(in the rows, 128 means zero)
A single turn carries every row of the set below to another of its rows. Some are shown first; where does it send the rows asked next?
K619: [130 115 145 105 138 114 154  95 109 125 113 114 136 117]
K253: [128 153 141 103 119 105 117 118 114 150 114 123 142 100]
K964: [133 106 129 111 146 113 131  80  93 189 119 119 106 104]
K193: [143 109 139 129 149 134  88  99  94 165 121 139 120 103]
K511: [117 125 118 124  99 104 123 123 123 155 136 150 119 120]
K314: [108 130 114 115 123 123 139  98 109 152 118 136 114 152]
K640: [138  85 111 125 123 128 133  93 118 165 115 132  96  88]
K519: [131  85 128  96 136 130 131 109 115 161 104 144 110 142]
K994: [130 104 129  97 149 131 140  92 108 172 107 120 116  81]
K295: [137 162 129 102 124 107 126 118 108 158 109 129 121 111]
K345: [ 98 130 145 131 131 126 106 126  94 158 126 127 131  99]
K161: [130  78 126 123 134 122 119 110 116 169 108 153 113 135]
K513: [114 120 135 110  93 107 120 129 126 146 128 135 133 110]
K808: [129 104 142 153 126 109 122 114  91 147 141 128 108 101]
K47: [122  87 151  98 127 123 132  91 121 178 131 109 110 112]
K336: [135 160 117 125 125 106 120 111 112 161 119 145 122 111]
K436: [145 106 136 130 132 116 116  73 124 180 120 114 113 107]
K234: [100 120 137 143 123 120 123 120 136 162 114 137 127 135]
K894: [128 119 134 131 147 130 143 126 102 155 134 140  86 108]
K977: [118  81 124 110 125 125 132  79 107 164 135 125 119  93]
K408: [137 122 147 102 137 140 147 116 118 130 130 116  97 114]
K27: [110 109 138 129 111 114 123 134 116 147  87 122 131 105]
K241: [149 109 149 112 141 134  89  96  97 150 116 120 129 103]
K12: [132  75 135  93 124 126 124 105 111 144 101 133 127 128]
K719: [112 145 116 132 136 148 117 112 117 147 125 141 112 109]
K198: [122 127 130  92  97 107 133 136 118 146 116 130 119 115]
K317: [138 106 155 124 114 119 126 104 109 122 138 104 120 108]
K28: [132 112 136 157 147 101 143 112 114 163 110 138 110 117]
K328: [154 119 144  96 150 146 103  98 102 153 110 124 113 112]
K307: [125 151 130 127 119 104 109 111 116 154 124 139 144  98]
K841: [140 149 122 117 116 137 118 107 110 139 108 113  99 126]
K165: [141 103 136 117 138 132 123  83 138 164 108 114 123  84]
K503: [128 127 143 115 157 116 161 109 116 155 112 131 108 132]
K739: [118 119 115 104 108 116 139 114  91 134  91 121 120 124]
K209: [129  68 133 120 122 119 112 107 114 153 103 142 129 121]
K454: [134 101 138 147 127 100 133  99 107 131 109 123 137 100]
K460: [125 132 114 104 102 109 136 128 114 157 124 146 104 126]
K765: [148 120 133 114 160 145 102 103 100 167 114 141 106 112]
K837: [126 135 150 116 111 116 106 120  88 150 108  97 117 116]
K11: [143  91 137 111 126 125 135 104 130 180 110 114  89 107]

K519 turns into K328
K408 turns into K619
Where do these go?
K977 turns into K436
K234 turns into K719
K336 turns into K460

